One turning vector, and how many ticks it has turned:
The counts run from 0 to 319.
[ 16   1   9  12 -24   5  13   6  18   0  -3  -1  23  20   9  10   1  -6
   6  -3   2   6  11  -3   2  -9   7   5  -6 -12  -3  -5  -5 -11  16  -2
  -8   9   8   1   4 -32  30  12  -6   7   6  12  27 -10   2 -10 -11  23
 -19  -5  -2 -19]
66
[ 12   2   7  12 -21  12  16   5  23   4  -7   1  19  13   5   9   8  -4
   2  -6   9  -6   2  -3   3  -8  13   8 -11 -19 -15  10  -1 -16  13   0
  -9   7   3   7   7 -17  26  -1  -6  18  12  -3  28  -9  -1 -11 -12  25
 -20  -7  -9 -15]
46
[ 18  -1  11  12 -26   3  19  11  11   0  -1   9  21  25  15  15   9   0
   3  -7   9   1  12  -1  -4  -9  -1   6 -16 -12  -4   3  -1  -4   7  -2
 -15   8   8   1   5 -30  20  14 -10  12  11  11  24 -15  -4 -12 -13  14
 -15 -12  -4 -12]
168
[ 22  -2   9  16 -23   9  15   6  19   7  -1  16  20  24  14   3   9  -1
   5 -10   9  -3   6  -6   4  -6   5   2 -17 -19  -6   7   5  -4   2   2
 -12  13   3   3   7 -27  22   6 -14   9  12   4  24 -10  -9 -15 -10  17
 -17 -12  -6  -3]
274
[ 15  -1   8   5 -30   2  14   6  17  -4  -2   8  16  15  17   7   6  10
 -10  -6  12  -1   6  -1   5  -2  12   8 -20 -19 -18   0   2 -19  12   2
 -13  -1   3  -1  11 -10  21   5  -9  23  12   0  18 -13   4  -4 -21  14
 -24 -15   2  -8]
233
[ 17  -1   7  -1 -26  -6   5  -1  15  -3  -2  10  22  13  15   6   3   6
  -7 -13   2   6  10 -14  11  -7  12   2 -22 -14 -11  -1  -1 -13   9   6
 -13   9  10   4   8 -19  29  18  -2  10   8   1  28  -9  -2  -9 -17  12
 -28 -13   1  -3]
235
[ 13  -7   8   7 -22   6   4  -1  18  -7   3  -2  22  17  12   8  -1   6
  -8  -7   5  11  15  -2  10  -4  15  14 -10 -12 -15  -2  -2 -16  18   5
  -7   9  -2  -3  16 -17  27   1  -6   4   7   0  20  -9   5  -7 -22  23
 -21  -9   6 -16]
217
[ 21   7  17   1 -25  -3  18   0  12  -4  -1   9  17  22  15   6   5  10
  -1 -11   6   3  12 -10   6 -10   8   3 -25 -10 -13  -3  -7  -8   2  -3
 -19   7   0   6   6 -22  15  16  -7  14  17   2  26 -13  -6  -6 -14  19
 -12  -5  -7  -2]
250
[ 17   0  10  15 -29   6   7   2  22   2  -1  13  20  25  16  -4   2  11
  -2 -10   8  -1  11 -10  12  -2  21   1 -21 -19 -17  -6   0 -15   9  -3
 -14  -3   4  -2  12 -12  28   7 -10  11   9   9  16 -10   1   1 -13  14
 -20  -7   4  -2]
229
[  7 -11  16  10 -22   8  11  10   8   2  -4   4  17  24  20  19   9   1
  -2 -11  13   5  21  -7   5 -14  12   4 -12 -13 -14  -1  -7 -12  10  -3
 -24   8   3  -1  12 -14  15   5  -7   9  21   4  22 -12  -4 -13 -18  25
  -8  -4  -5  -6]
264
[ 14  -1  14  16 -18  11  11   8  13   4  -8   2  13  18   9  10  10   1
   7  -6  11  -2  11  -9   7 -15  16   3  -9 -14 -18   3  -1 -13  12  -4
 -21  11   4   5   5 -20  21   4 -10  13  20   1  26 -12  -3 -15  -9  25
 -16  -2  -9 -10]
155
[ 13   0  11  12 -18   2   7   5  14  -6  -7  -6  26  16   4  13   6   2
   2 -14   1   6  14  -6   7  -6  16   9  -6 -11 -19  -1  -9 -14  16  -6
 -16   0  16   2   9 -17  33  10   0  14   8  11  26  -8  10  -4  -9  21
 -19  -5  -3 -15]
198
[ 15   3  11  11 -24  -2   5   2  14 -12   2   4  31  25  17   9   1   4
  -8 -11   0  12  10  -3   9  -1   8  11 -12  -4  -8  -1  -1 -15  13   3
 -15   8   5   1  11 -26  28  14  -3   9   4   5  23 -11   3  -6 -18  10
 -23 -13   4 -13]
212
[ 22   8  10   4 -20   3  13  -6  20 -11   5   1  26  21   5   1   2  11
  -3 -15   1   6  12  -6   6  -1  10  15 -25 -13 -20  -1 -11  -5   4  -3
  -9   8   0   6  17 -19  26   3   0  10   4   1  27 -11   4   0 -16  25
 -11  -7   1  -4]
98
[ 20 -13   8   9 -17  10  15   0  17   4   1   6  19  14   5   8   9   3
   6 -13   8   4  15  -7   4  -6   4   6 -11 -24 -15   9  -1  -6   9   0
  -7  19   8   8  12 -21  23   2 -10   5  12  -1  29  -8   0 -25 -11  25
 -16  -6 -10  -4]
282
[ 10   1   6   5 -20   4  16   3  20   2  -3   2  25   9   6  16   9  -5
   2 -13   1   0   3  -3   0  -8   5  15 -14 -15 -16  11  -7 -11   9   5
  -7  14   8  10   8 -22  27   3  -1  17  10  -2  32  -9  -1 -14 -13  24
 -14 -11  -8 -11]
47
[ 14   0   9  16 -22  10  12  -1  23   2  -2  13  24  22  11   0  12   5
  -3 -17   7  -3   4  -9   7  -6  10   7 -21 -17 -18   8  -1 -13   2  -2
 -19  10  -1   9  14 -14  20  -3  -9  14  15  -6  21 -10  -8 -10 -12  16
 -10  -9 -10   5]
142
[ 21   2   4  17 -23   8  10  -3  23  -3   4   9  30  25   7   0   4   3
  -1 -12   2   0   4   0   5   5   7  13 -16 -18 -10   5   1  -9   7   2
  -4  10   8   4  15 -22  32   1  -9  12   0   4  23 -10   3  -6 -14  10
 -22 -15   3  -7]
83
[ 14   3  10  17 -12   2  13   4  15   4  -8   0  25  15   5  16  12  -2
   9 -14   1   0   8  -6   6 -11  12   7 -11 -12 -18   7  -7  -7   8  -3
 -18   8  15   9   5 -23  31   9  -3  11  13   3  31  -8   0 -12  -4  23
 -11  -3  -6  -7]
51
[  9  -6   9  11 -23   0   7   4  15   0  -3  11  24  17  16  15  12   6
  -6 -23   6   2  14 -11   9 -10  14   6 -20 -12 -19   9  -6 -13   4   0
 -22   5  11   7  13 -10  23   8  -1  16  17  -3  22  -8  -5 -13 -14  14
 -14 -11  -4   7]
138
[ 15  -6  12  15 -17  15  17  -2  17  -2  -2  -2  23  20   4   6   9   0
   3 -14   8   7  16  -3   7  -8   6  13  -5 -18 -14   3 -12 -10  11 -10
 -15  12   1   8  11 -18  18  -4  -4   8  13   2  26 -11   0 -14 -10  28
  -8  -1 -13 -10]
53
[ 24  -3  13  13 -13   3   9  -2  12 -11  -2   4  21  20   9   5   9  14
  -4 -11   6  10  19  -8  12  -3  11   7 -12 -16 -25   1  -4  -7   7  -6
 -21   6  14   3  12 -18  26  10  -6  10   9   3  20 -14   9  -7 -10  15
 -20  -4  -1   2]
95
[  8  -5   8  11 -32   6  17   8  19   7  -2   9  22  24  20  12   7  -3
  -2 -18   7   4  15  -6   3 -11   5   0 -14 -17  -1  -6  -6 -16  10  -5
 -17   5   4   0   5 -18  20  11  -5  12  14  10  24  -8  -9  -8 -16  16
 -11  -8  -5  -8]
272
[ 19  -4   6   9 -22   8  17   6  19   2   2   3  22  17   7   9   6  -3
   6  -6   8   2   9   0  -4  -8   0  12 -13 -17  -6   6  -1  -4  13   4
  -1  17   1   3   8 -29  24   3 -10   7   8   3  28 -12  -1 -17 -19  23
 -17 -10  -3 -13]
172
[ 13   4  14  10 -22   5  14   0  17  -7   0  13  22  21  12   5  11  12
  -8 -15   6   0   8  -8   9  -3  11  11 -24  -7 -24  11  -4 -11   1   1
 -19   8  -3   9  17 -14  20   0  -6  14  14  -7  22 -13  -2  -8 -17  15
 -11 -11  -6   2]
247
[ 15  -7   6  22 -23  13  17   7  18  -2   3   1  24  24  10   9   9   7
  -3  -9  13   4  16   7  -1   1   8  14 -11 -18 -20   3  -4  -5  10  -5
 -11   2   7  -4  18 -14  24  -2  -9  13   8  12  16 -12   9  -2 -18  17
 -11 -11   2 -10]
77
[ 17  -3   4   4 -31   5  18   4  17  -7   1   2  22  16   9   9   3   6
  -9  -6  10   7  14   5   0   3   6  11 -12 -21 -11  -4  -3 -13  14   0
  -4   1   7   0  11 -17  26   8  -7  18   5   9  23 -13   9  -5 -22  17
 -23 -12   1 -15]
85
[ 18   3  12  25 -19  14  12   5  21  -2  -2   2  26  33   8   2   7   6
   4  -7   6   3  12  -3   6  -2  13   9 -11 -14 -14  -1  -2  -9  10 -10
 -16   3   4  -1  12 -21  26   0 -11  10   9  11  16 -13   1  -2 -10  19
 -11  -3  -1  -9]
311
[ 19   2  11  10 -12   3  14   5  10 -13   1   1  26  13   6  13   9   8
  -3  -6   4   9  10   0   4  -1   4  16 -11 -13 -23  11   0  -7   8   1
 -12  11  13   6  13 -23  27   5  -6  17   4   1  23 -16  11 -14 -15  15
 -24 -12  -4  -9]
196
[ 12   2   8  14 -27   5  15  11  15   3   0  15  25  27  18  16  15   2
  -2 -16   8  -2   9  -2  -3  -7   5   9 -22 -10 -12  11  -1  -4   1   1
 -16  10   3   1  14 -20  20   2  -9  12  14   1  22 -11  -9 -11 -16  13
 -10 -14  -3   0]
270
[ 13  -6   9   2 -25   3  17   7  17   0   0   6  12  10  13  14  10   7
  -3 -11  14   0  15  -5   1 -10  12   7 -20 -22 -25   5  -4 -10   9   3
 -12  10   1   3  14  -8  18  -3  -5  12  18  -1  25 -13   2 -11 -22  29
 -10  -8  -5  -3]
136
[ 24   4   8  16 -17   7  13   2  17  -5  -5   5  24  18   3   0   7   3
   5  -5   2   0   6  -4   6   1   8   5 -11 -19 -13   6   3  -9   8   0
 -13   8  14   6   5 -30  31  13 -10  15   4   5  22 -12   5 -11  -8  12
 -26  -9  -7  -8]
192
[ 12   5  11  19 -18   7  18   8  15  -3  -1   3  31  23   5  17  15   0
   3 -13   5  -1   7   1  -3  -4   4  15 -16  -7 -20  13  -8  -4   3  -5
 -17   9   6   7  14 -21  24   0  -4  16  11   2  25 -13  -1  -8 -13  19
  -7  -9  -6  -6]
55
